In the data rows, the value 128 means zero.
Here are some rows, each followed by its group. Groups can overlap.
120,118,131,129,137,115,134,166,130,128,125,142,133,123,116,132,117,143,116,129,131,119,134,127,126,149,138,132,142,155,133,124,143,117,134,131,115,122,116,197,141,119,134,095,146,121,137,153 T
118,129,129,138,138,116,132,119,128,140,205,128,137,137,160,152,118,144,102,163,136,139,074,119,099,128,141,134,154,131,054,132,122,116,137,119,116,119,109,126,146,105,133,133,116,133,133,113 R
124,117,129,130,135,116,142,171,131,129,125,149,138,123,111,132,116,141,117,127,131,117,136,135,126,161,137,134,143,155,134,126,137,115,132,129,111,121,117,201,142,118,132,096,128,120,135,158 T
121,119,130,216,139,116,134,133,093,129,165,128,137,125,145,160,122,133,098,184,137,134,099,105,079,127,123,151,140,132,079,133,135,115,125,077,117,122,117,151,143,117,134,121,128,125,135,115 Z
118,115,132,061,139,115,098,076,137,130,160,128,133,123,117,132,112,143,118,114,129,117,128,127,093,129,140,098,142,133,082,127,066,116,152,118,116,116,109,125,145,117,131,135,130,097,135,094 G
119,117,124,127,133,108,124,111,124,136,126,130,137,148,106,118,169,117,139,124,130,117,112,152,109,151,122,124,096,138,132,087,113,103,078,129,122,138,132,121,105,121,131,119,128,121,137,148 G
120,120,131,172,139,123,133,170,055,118,115,141,136,123,126,140,116,142,118,178,122,137,134,127,112,141,107,146,144,137,135,127,123,150,135,099,098,121,116,124,144,104,129,065,137,124,134,142 Z
162,122,124,130,089,148,151,142,129,088,088,208,139,114,093,110,111,146,135,108,093,135,181,165,158,140,120,099,142,132,177,187,120,167,138,130,097,114,104,095,137,098,137,118,071,125,090,110 B
117,098,115,129,144,117,079,117,059,088,125,129,136,083,118,133,100,143,119,155,126,131,125,126,124,125,139,120,142,134,132,158,107,115,162,081,106,111,103,110,145,098,096,099,129,131,136,100 Z
118,069,066,129,139,115,045,119,125,061,125,131,136,047,120,131,079,150,117,129,132,115,132,127,125,127,151,114,144,192,133,128,120,116,160,128,085,111,098,126,142,120,081,133,131,120,137,116 B
111,114,129,149,138,099,126,124,114,146,173,128,130,124,122,164,131,144,095,152,145,117,107,115,099,128,143,169,151,139,099,185,120,099,139,087,115,130,095,126,146,106,135,120,099,124,142,100 J
113,130,135,130,138,139,133,177,129,109,126,128,102,119,179,164,113,087,118,150,147,102,161,123,179,128,141,153,097,133,133,128,198,126,119,157,153,153,155,136,098,162,139,142,130,123,139,158 B
111,117,175,129,155,117,150,121,129,179,093,093,187,157,126,131,125,145,121,122,125,116,132,130,126,020,141,124,142,131,139,115,122,115,137,148,117,133,145,125,143,125,131,133,140,149,135,115 Z
121,116,125,124,140,116,134,120,127,127,123,130,134,123,118,133,118,146,121,127,131,101,134,135,127,154,141,125,143,156,137,088,121,116,140,131,114,127,115,123,143,120,115,133,162,104,134,140 B
117,104,111,092,146,114,107,109,100,103,144,129,139,108,153,133,103,154,135,137,123,125,043,108,099,126,141,116,159,138,115,127,096,115,158,090,101,107,096,103,143,107,109,125,129,162,130,112 X
156,139,130,130,083,136,134,121,177,129,123,129,136,139,117,101,119,145,186,083,085,178,132,127,168,125,084,102,143,061,133,128,119,147,138,147,120,095,117,124,143,120,133,135,130,137,080,115 X
120,117,130,224,138,116,133,136,089,127,162,130,137,124,147,163,118,130,096,192,135,129,105,105,081,128,124,153,143,131,081,137,128,115,127,071,116,121,117,131,142,116,132,116,128,125,136,114 Z
119,118,124,130,138,109,133,120,102,130,125,149,137,127,116,122,122,144,128,129,131,122,113,134,090,129,140,126,140,157,133,119,124,115,139,113,101,121,108,140,119,113,093,054,138,122,134,137 J
181,154,128,112,060,156,148,122,184,127,110,145,140,169,116,054,113,143,188,096,098,159,134,192,156,122,072,102,143,095,155,144,123,168,139,149,132,098,117,124,152,116,138,137,071,180,090,111 X
119,115,130,129,138,117,134,154,127,130,125,128,075,121,133,136,150,078,119,148,153,094,165,127,162,126,140,143,079,133,133,128,156,123,093,129,153,172,168,125,083,169,134,133,129,106,141,153 B
108,117,130,160,140,116,121,120,101,148,180,077,137,126,187,158,112,144,118,154,139,127,043,063,085,119,142,135,150,133,080,127,122,091,142,084,117,115,102,127,143,110,131,121,131,186,143,115 X
177,132,130,126,058,137,134,119,189,130,126,128,136,133,117,068,118,143,190,090,088,171,131,159,176,126,080,098,141,081,155,127,122,161,138,143,134,094,117,124,144,120,134,134,106,167,072,116 X
118,144,146,134,139,116,159,149,129,163,124,127,137,179,127,132,136,141,117,131,133,116,132,129,125,127,135,150,144,132,134,129,122,115,133,146,117,137,130,126,143,119,134,133,130,124,143,134 J
179,136,132,129,066,146,136,118,197,129,112,129,136,145,117,060,118,142,187,089,088,165,135,170,170,127,079,098,141,084,159,126,121,163,138,151,135,100,117,127,146,120,139,135,090,174,077,114 X
117,116,121,087,140,114,092,087,129,115,144,129,136,124,117,126,098,146,116,126,131,137,120,127,105,126,140,096,148,133,094,130,073,116,164,120,116,109,105,126,144,095,106,134,130,122,135,099 R
120,116,129,159,139,113,134,122,109,130,186,128,139,125,122,169,126,143,093,165,147,118,102,112,089,127,140,171,148,133,088,196,121,103,139,066,118,123,093,125,142,101,133,119,128,128,138,105 J
181,140,130,129,115,155,141,119,129,130,091,129,150,142,117,093,107,143,153,106,071,176,158,132,128,127,077,088,142,111,135,128,121,189,138,130,117,098,117,118,143,092,135,133,129,153,086,115 Z
119,130,131,130,138,121,133,135,115,131,115,129,141,136,122,132,118,144,124,129,128,118,132,128,125,127,135,128,143,131,139,119,128,121,140,132,112,122,116,124,143,116,128,112,142,128,135,125 Z
117,180,135,129,138,186,136,119,129,128,125,125,096,124,125,137,168,085,116,138,161,115,139,125,134,124,142,146,094,128,134,132,121,122,077,158,163,160,156,124,094,170,139,136,124,100,136,154 T
106,132,160,162,133,142,133,180,129,101,124,115,113,101,174,162,106,092,116,145,139,104,170,113,190,145,140,151,103,131,155,128,200,132,124,165,151,148,158,158,104,160,163,161,152,124,140,156 B
119,117,131,130,137,116,138,179,129,129,123,130,098,125,147,133,152,078,117,128,132,115,144,128,165,131,139,143,084,133,134,127,202,131,089,144,183,161,171,142,089,154,132,134,129,120,134,162 G
174,160,128,099,088,174,148,127,138,119,096,127,167,160,105,092,108,147,151,093,079,172,163,156,142,106,088,087,158,097,155,143,106,193,150,150,119,096,112,024,153,073,141,116,050,146,087,100 R
184,147,128,075,064,176,133,119,170,103,099,167,139,150,088,081,123,149,157,088,084,165,163,194,127,125,091,078,146,105,158,161,080,191,143,137,119,096,111,067,155,098,135,136,046,131,080,107 G
119,117,070,133,116,117,133,143,090,108,117,160,137,123,132,132,118,143,122,128,129,120,132,127,160,148,135,127,141,144,164,128,149,138,140,122,108,120,109,127,139,119,119,073,136,118,131,131 R
122,120,131,131,138,117,134,165,129,129,123,130,107,125,118,133,165,090,115,129,132,118,132,128,125,128,132,132,086,132,134,128,151,114,069,143,152,161,163,127,094,143,135,134,129,123,136,157 G
119,147,130,130,138,149,136,189,129,132,124,130,105,124,151,132,145,083,117,131,130,116,148,128,151,127,125,126,100,127,135,127,158,165,107,143,167,153,171,126,095,127,135,135,128,123,133,136 R
119,132,126,124,140,144,133,173,128,104,124,129,095,124,181,161,116,084,118,149,149,103,153,128,177,132,140,152,095,132,133,127,190,133,120,150,151,151,152,126,093,161,130,133,131,120,138,159 B
156,132,131,128,096,115,136,123,157,131,123,128,137,138,119,104,119,142,191,082,084,185,132,133,134,129,072,109,142,068,133,125,125,142,137,141,118,101,117,126,143,119,133,131,128,132,090,116 X
117,118,129,152,139,116,135,122,115,130,188,130,136,124,121,166,126,143,090,169,148,117,100,113,086,126,141,172,146,133,085,191,118,100,138,066,117,120,094,125,143,100,133,125,128,129,138,106 J
120,182,129,128,139,188,135,121,130,128,125,131,127,125,125,133,171,096,118,129,150,115,132,128,130,127,141,137,095,132,134,126,122,116,085,146,152,153,149,127,094,171,134,136,128,119,136,128 T
122,130,134,129,138,139,166,189,130,133,108,136,111,123,139,132,140,103,119,136,140,117,167,121,156,140,129,132,109,120,140,155,157,147,116,162,159,154,171,150,112,135,133,147,128,128,134,134 R
119,119,120,131,138,106,134,122,099,128,124,155,135,124,109,123,124,144,125,127,132,121,110,133,088,132,140,126,143,161,134,124,123,115,138,109,100,120,107,138,117,111,091,058,138,123,136,135 J
123,128,135,137,150,099,102,088,127,151,154,050,129,153,158,123,102,137,153,123,115,147,084,078,090,060,119,105,150,118,096,140,120,115,157,099,135,099,105,116,147,100,119,133,157,194,130,096 X
110,119,176,131,143,114,154,138,127,189,065,127,207,148,119,132,126,143,118,129,131,115,134,128,126,039,139,128,143,132,134,096,122,116,139,152,117,139,154,127,144,118,134,132,151,143,136,121 Z
126,112,085,122,119,098,099,106,089,116,125,170,125,132,090,127,141,143,131,121,127,128,094,161,085,160,140,145,121,157,131,111,122,115,139,108,088,128,095,097,103,118,097,064,123,118,132,160 J
114,170,129,130,144,168,133,120,115,123,126,129,129,122,168,152,179,092,117,133,140,115,135,110,126,126,140,143,100,133,134,126,120,117,101,130,131,155,126,125,081,164,135,133,129,124,137,114 T
159,133,129,130,076,131,132,121,183,129,122,126,140,130,120,098,119,143,186,086,087,177,133,127,168,127,086,098,141,065,132,128,121,146,139,144,121,091,117,119,143,120,134,135,131,142,077,115 X
119,132,145,129,141,137,164,172,133,151,099,122,138,144,135,140,136,120,115,132,135,116,159,109,148,091,136,130,123,117,139,149,140,133,126,164,146,144,162,128,127,131,139,152,129,139,134,124 R
119,131,156,139,139,118,164,156,130,165,124,130,142,173,120,133,137,142,118,129,131,117,135,125,126,128,139,153,144,132,132,127,123,116,136,141,116,138,131,124,144,118,134,134,128,124,142,131 J
108,126,169,133,174,130,159,139,141,131,125,074,120,117,151,152,131,111,108,143,144,106,160,077,161,077,153,134,115,128,129,138,134,126,120,141,157,147,150,133,120,155,140,169,155,124,153,122 B
179,138,129,131,114,156,141,121,128,129,091,130,149,136,119,090,109,143,153,108,073,172,158,135,128,126,077,089,144,112,132,129,120,189,141,132,117,097,116,115,143,091,133,135,128,151,085,115 Z
159,138,130,129,090,123,134,120,175,130,125,129,137,137,120,101,118,143,189,083,087,182,133,129,149,130,076,102,141,062,134,129,123,146,138,143,117,101,117,126,144,120,133,133,129,136,085,114 X
120,141,129,127,138,141,145,168,130,127,124,130,088,124,128,131,150,096,118,147,153,104,133,127,133,168,129,173,099,131,134,101,170,148,103,157,165,163,173,172,102,159,135,162,162,100,152,182 J
119,117,129,129,140,115,148,176,134,132,126,129,107,123,119,133,158,085,117,129,132,117,147,128,148,128,140,139,085,132,133,127,190,120,079,145,173,161,170,133,091,154,140,135,131,123,135,160 G
119,078,110,077,153,096,063,071,128,089,129,133,122,092,093,129,106,142,117,124,132,117,132,129,126,131,165,099,137,152,122,127,067,115,153,099,115,117,106,125,142,117,083,153,130,079,135,097 T
118,102,104,120,139,117,078,120,094,081,124,130,137,096,119,132,099,146,119,122,130,116,132,128,127,128,140,112,142,178,133,126,121,117,160,114,092,121,113,125,142,110,052,130,145,115,134,115 B
158,134,116,130,099,140,133,126,128,102,081,183,158,139,112,095,097,149,163,100,083,159,138,156,130,108,103,092,158,122,174,156,123,174,151,129,117,092,095,087,153,083,131,086,122,163,090,108 X
113,139,131,122,133,134,132,108,098,126,128,095,136,124,152,147,119,143,115,130,132,126,137,118,155,116,140,124,139,114,138,151,124,123,136,139,134,121,119,107,142,133,153,098,101,122,131,103 Z
157,142,131,132,092,129,135,119,173,130,124,129,138,139,118,102,118,143,189,084,086,182,133,131,151,129,077,104,141,060,133,128,121,149,139,145,118,098,118,124,143,120,133,135,131,134,088,113 X
119,188,130,130,138,193,134,119,129,130,124,121,137,123,131,141,175,105,118,127,153,117,132,128,126,128,139,140,098,131,133,127,121,116,091,139,144,153,142,127,094,177,134,136,129,121,135,114 T
117,119,130,206,138,094,133,121,095,147,168,130,124,123,168,173,122,129,099,164,134,145,076,058,083,131,118,142,143,137,076,128,144,114,128,076,117,121,117,175,137,119,133,129,143,124,138,114 Z
154,131,118,115,088,146,164,144,138,108,125,205,154,139,083,131,113,154,129,140,110,135,139,192,130,181,117,148,155,131,135,123,122,163,140,121,101,109,099,116,152,099,146,118,103,114,099,125 J
120,149,168,112,144,153,163,160,149,142,126,092,110,148,140,135,136,103,134,148,138,111,139,127,134,116,119,160,115,115,125,106,157,154,121,140,168,148,161,164,116,142,125,178,189,129,143,150 J
118,119,128,129,139,115,135,120,129,130,126,130,090,122,118,133,164,093,120,128,139,115,133,127,127,128,139,160,075,133,134,128,166,115,102,131,166,161,150,126,073,160,134,134,130,123,133,163 J
119,103,127,129,138,104,126,121,123,127,124,129,132,120,119,132,122,142,118,130,133,105,133,128,121,127,145,127,142,146,134,126,122,096,139,120,090,134,117,126,132,119,130,129,133,124,135,116 B
111,197,124,122,133,204,121,093,132,129,125,085,143,140,135,142,162,108,117,130,144,119,125,119,142,095,145,138,108,114,134,129,119,115,089,154,157,143,140,089,109,167,144,142,107,122,131,119 T
119,143,127,132,139,122,132,137,079,126,122,128,136,130,145,130,117,144,129,129,131,123,132,128,124,127,130,127,146,132,138,127,138,129,140,128,117,119,112,125,143,118,133,070,130,135,135,120 Z
113,122,153,130,161,127,159,156,134,129,124,109,086,104,160,147,138,091,109,149,152,100,172,087,173,133,147,140,095,131,134,130,162,137,108,144,174,158,162,168,103,166,133,169,169,119,157,141 B
177,142,131,125,066,148,142,120,185,130,110,130,136,160,117,057,116,145,189,092,095,162,133,182,158,128,077,100,143,092,158,128,121,163,140,147,132,098,118,127,149,121,133,135,090,182,086,113 X
162,132,129,131,071,129,135,118,180,129,122,129,140,130,118,093,118,143,186,084,088,177,134,129,167,127,086,100,139,067,132,129,121,151,140,141,121,090,116,119,142,119,133,134,130,143,077,115 X
118,117,127,130,137,116,135,122,128,131,124,130,098,124,117,131,165,093,122,127,143,119,134,129,130,128,140,169,079,132,138,129,165,115,101,132,160,169,160,125,074,160,136,134,137,123,134,177 J
119,082,113,075,167,097,071,080,129,086,124,130,128,096,089,126,107,145,118,119,130,116,134,128,123,126,165,101,133,154,118,127,066,117,153,103,109,115,107,118,142,120,084,158,128,076,135,097 T
120,118,130,131,137,115,135,144,130,131,125,128,083,124,147,133,163,087,117,140,159,109,132,128,126,126,141,179,089,132,133,126,166,115,101,130,156,172,170,128,080,160,134,135,130,121,147,196 J
108,152,186,130,176,153,166,157,129,146,121,042,146,151,151,151,128,110,113,133,125,127,156,062,144,000,125,127,134,104,132,153,124,141,132,150,158,139,154,061,124,101,160,132,129,160,141,115 R
117,199,131,130,139,189,135,119,127,130,123,129,135,125,154,138,179,102,119,130,149,116,132,129,129,128,140,143,103,132,135,129,127,116,098,132,145,152,135,125,095,170,133,130,130,122,135,118 T
098,135,183,159,161,156,115,153,122,088,107,053,150,101,158,170,086,116,114,136,126,109,167,080,166,047,146,135,124,131,149,134,145,124,150,161,130,131,140,099,127,142,174,172,135,147,137,127 B
119,189,133,133,138,189,134,121,129,129,125,128,136,122,138,144,177,102,115,131,150,117,134,122,125,126,142,141,100,134,133,128,119,115,090,129,146,153,140,124,096,173,134,134,129,123,135,116 T
120,118,129,129,139,116,134,145,127,128,125,129,119,124,119,133,170,098,118,130,134,117,131,128,127,127,137,130,090,130,132,127,125,114,069,128,132,157,153,125,099,135,134,134,129,124,135,154 G
119,126,129,130,139,116,134,120,120,128,179,123,138,132,124,172,119,143,101,172,145,117,105,109,097,127,140,169,146,131,086,161,121,114,138,078,118,122,103,119,144,107,135,134,128,122,134,113 J
125,118,131,130,136,116,144,175,128,129,125,143,136,123,111,132,118,141,118,128,133,117,134,131,126,156,137,131,142,153,134,128,133,117,131,129,109,122,118,191,143,119,133,101,125,120,136,154 T
169,137,130,128,051,127,135,120,184,129,125,129,136,140,119,080,118,144,189,088,090,179,132,143,172,127,080,100,140,072,142,127,121,150,139,139,129,088,117,125,146,122,134,135,127,159,075,116 X
120,197,130,123,138,201,134,120,127,129,125,103,126,129,137,134,166,093,117,133,148,115,131,128,126,128,142,140,100,120,134,128,121,117,084,152,164,152,151,126,099,169,133,139,128,122,141,128 T
118,118,126,130,138,116,134,121,129,129,125,129,097,123,120,132,166,089,122,128,144,118,134,127,130,127,141,170,081,131,138,126,162,117,100,131,158,171,165,128,075,162,135,135,140,123,133,178 J
174,165,131,104,086,176,144,121,138,124,097,128,168,161,111,090,107,143,154,090,076,175,158,150,143,107,086,084,156,095,153,142,109,196,148,146,122,094,117,026,153,074,136,126,052,149,083,101 R
113,093,116,131,138,118,053,120,099,053,122,127,142,060,118,142,068,146,118,129,122,117,132,124,128,128,156,118,144,172,140,129,120,117,171,130,081,110,101,092,141,121,127,134,129,122,129,114 B
119,117,110,103,124,116,113,102,148,110,128,130,122,122,119,137,126,141,111,129,137,110,132,127,191,146,163,124,116,129,135,128,121,114,126,140,135,119,117,122,138,165,132,184,092,069,135,115 T
110,114,100,133,121,116,118,089,130,116,146,130,129,082,140,161,118,143,096,144,136,116,129,128,168,132,164,129,133,132,139,179,145,111,131,125,136,118,113,124,144,138,138,135,123,121,125,104 B
120,118,134,130,143,117,137,119,129,150,122,128,169,169,108,127,160,143,138,117,127,117,117,127,097,099,132,123,122,131,133,073,094,100,102,130,108,127,116,113,127,115,133,132,129,129,134,128 G
120,118,091,137,137,114,134,155,081,129,113,163,137,125,119,131,117,143,124,128,125,124,131,126,130,126,135,124,142,136,170,129,159,131,138,129,115,121,115,128,143,114,131,041,134,134,134,125 R
Which 4 groups are nearest to each row below, nearest first, going by the average distance to the group's rows?
119,117,132,131,137,116,135,147,128,129,125,129,119,123,118,131,170,098,119,130,135,117,133,128,126,127,136,131,091,132,132,129,127,116,069,130,128,159,154,127,098,135,136,134,130,123,135,159 G T J B
112,119,087,119,117,118,114,087,129,113,142,130,126,094,149,167,122,142,098,144,141,116,133,129,194,150,169,134,130,132,133,145,155,114,129,134,136,120,116,126,142,154,133,133,131,106,135,116 B T J Z
Group X spreads out most along one direction. Which 3 other groups' directions of most spread are closest to that one, closest first?
Z R G
Group T spreads out most along one direction. Which 3 other groups' directions of most spread are closest to that one, closest first?
B J G
Which 3 other groups have their centres nearest to the centre of group G, nearest first?
T J R
Which 4 groups are nearest to each row below, nearest first, going by the distance to the group's nearest row?
119,117,130,217,139,110,133,126,099,135,168,128,130,123,148,160,121,135,097,172,136,138,088,095,082,128,123,146,143,139,080,127,140,115,126,077,116,120,116,172,143,118,135,124,129,121,134,116 Z J R X
123,117,124,059,141,117,095,074,147,127,161,128,132,124,118,133,113,149,118,110,133,121,114,129,098,125,141,102,144,132,083,128,073,113,150,120,116,112,103,106,154,119,133,143,109,086,136,094 G R T B
118,119,118,086,138,117,095,091,130,117,146,128,137,124,116,123,100,146,116,127,129,140,117,126,105,127,139,095,148,132,095,127,077,116,164,121,116,107,106,127,146,097,103,135,130,121,134,099 R G T X
121,118,130,129,138,115,135,132,105,130,125,137,136,124,118,132,117,144,126,130,134,122,117,128,108,127,136,124,145,148,133,127,130,115,137,126,106,122,111,130,136,110,114,021,129,122,135,135 J Z R T
119,103,110,111,137,114,115,116,093,113,162,143,138,107,164,137,107,149,130,145,129,124,034,107,091,153,141,121,158,142,103,120,113,104,148,085,102,111,095,124,146,109,113,111,137,169,134,117 X R J Z
115,117,132,128,154,116,149,155,128,162,097,123,148,150,118,132,127,142,127,126,131,115,133,128,126,078,139,124,140,123,152,099,136,116,139,158,126,136,149,127,143,127,132,113,142,145,137,121 Z J R G
117,132,130,130,138,116,135,162,128,130,124,130,080,127,121,131,158,094,117,137,155,105,132,128,126,152,127,172,093,134,134,127,158,133,096,155,159,169,178,154,095,160,134,134,128,110,151,193 J G B R
177,140,129,129,116,157,143,123,130,131,090,132,151,139,114,089,106,143,155,110,075,170,162,141,126,127,079,088,144,113,134,129,121,193,142,131,116,099,117,110,144,091,133,133,128,152,089,116 Z X R G
119,116,158,128,139,117,140,103,154,173,135,130,141,155,118,133,124,144,118,121,135,110,132,130,109,127,142,118,141,130,090,073,090,110,139,143,116,127,127,138,144,132,160,149,127,111,142,114 G J B Z
118,127,155,158,138,117,168,142,129,165,116,118,151,159,124,130,127,143,118,129,132,113,132,129,127,127,139,139,142,128,133,088,140,115,129,150,117,131,129,137,142,127,155,135,135,126,139,132 J Z B G
120,118,130,139,137,114,135,128,113,131,125,146,139,124,122,121,120,143,127,126,131,122,116,138,096,129,137,126,141,152,133,123,128,116,137,127,104,120,114,143,128,117,110,048,130,125,135,137 J Z R T
119,139,128,131,138,121,133,144,088,130,119,128,137,138,142,133,118,144,126,130,130,124,133,127,124,125,130,128,146,132,137,131,141,128,138,130,117,121,116,125,142,113,133,080,128,145,134,121 Z R J B
Group G spreads out most along one direction. Which 3 other groups' directions of most spread are closest to that one, closest first?
R B J
Group B spreads out most along one direction. Which 3 other groups' directions of most spread are closest to that one, closest first?
J G T
Which 3 groups are nearest to each row below, nearest first, going by the distance to the centre of the group?
144,119,101,128,092,130,142,133,122,098,096,207,141,117,095,110,111,151,135,113,107,135,152,176,147,177,123,110,149,132,169,144,126,154,139,133,105,103,099,117,146,103,130,099,107,122,105,116 R X Z
120,118,108,130,129,104,114,108,129,139,186,132,104,124,157,133,131,134,112,152,156,118,092,128,114,129,141,138,139,134,106,164,134,103,139,080,147,128,117,146,145,127,127,127,130,146,148,111 J Z T
119,117,129,173,135,115,133,173,050,117,124,141,139,122,118,136,119,144,115,178,125,135,133,129,125,133,109,144,143,133,134,132,121,150,136,103,101,122,115,127,143,101,131,057,124,123,133,130 Z J R
Which 3 other groups have their centres nearest to the centre of group Z, nearest first?
R J B
Which 3 other groups have their centres nearest to the centre of group X, nearest first?
R Z G
Which 3 groups are nearest to each row below, nearest first, going by the average distance to the group's rows?
172,139,130,131,051,132,133,120,188,129,125,130,136,136,118,078,118,144,187,090,087,174,131,145,177,128,083,099,140,071,150,128,120,153,139,140,134,091,115,125,146,119,133,136,116,166,072,114 X R Z
Which 3 other groups have their centres nearest to the centre of group R, nearest first?
Z G B
Which 3 other groups have their centres nearest to the centre of group J, nearest first?
G T Z
Which 4 groups are nearest to each row below, nearest first, going by the distance to the centre of the group?
119,146,130,130,137,145,136,190,129,130,125,127,100,124,153,133,144,085,116,131,132,117,142,129,147,128,125,127,102,127,132,129,160,163,108,143,166,151,169,124,096,129,138,135,130,122,135,135 G B T R
Which 3 groups are nearest to each row below, nearest first, going by the distance to the group's nearest row?
119,149,130,127,138,146,135,130,130,129,124,129,081,125,129,133,153,087,118,138,160,106,147,127,145,140,137,140,092,131,133,129,135,121,089,155,170,164,166,128,096,167,133,134,128,099,147,164 T B J
119,087,109,081,159,096,081,090,128,089,128,145,122,100,089,126,113,150,118,122,130,116,132,126,126,127,163,107,131,154,115,126,076,116,149,108,103,115,105,113,142,133,095,160,120,067,134,103 T R G
117,183,128,129,137,192,133,120,128,130,126,127,131,125,125,133,172,098,116,126,147,115,132,128,127,127,141,136,097,132,134,127,121,119,088,143,147,154,148,124,093,171,133,133,131,117,134,131 T G J
129,147,128,145,118,099,102,107,127,163,179,077,092,176,170,117,119,122,158,134,142,136,084,116,098,154,112,127,131,103,084,113,156,092,134,111,147,117,134,203,130,146,111,144,199,182,152,127 X Z R
120,120,130,137,128,116,136,129,130,138,133,130,137,147,129,110,123,142,149,132,139,120,083,133,126,128,114,136,142,133,133,126,158,116,136,128,121,120,117,147,143,119,130,102,131,162,134,125 Z B J
Group J spreads out most along one direction. Which 3 other groups' directions of most spread are closest to that one, closest first?
B G T
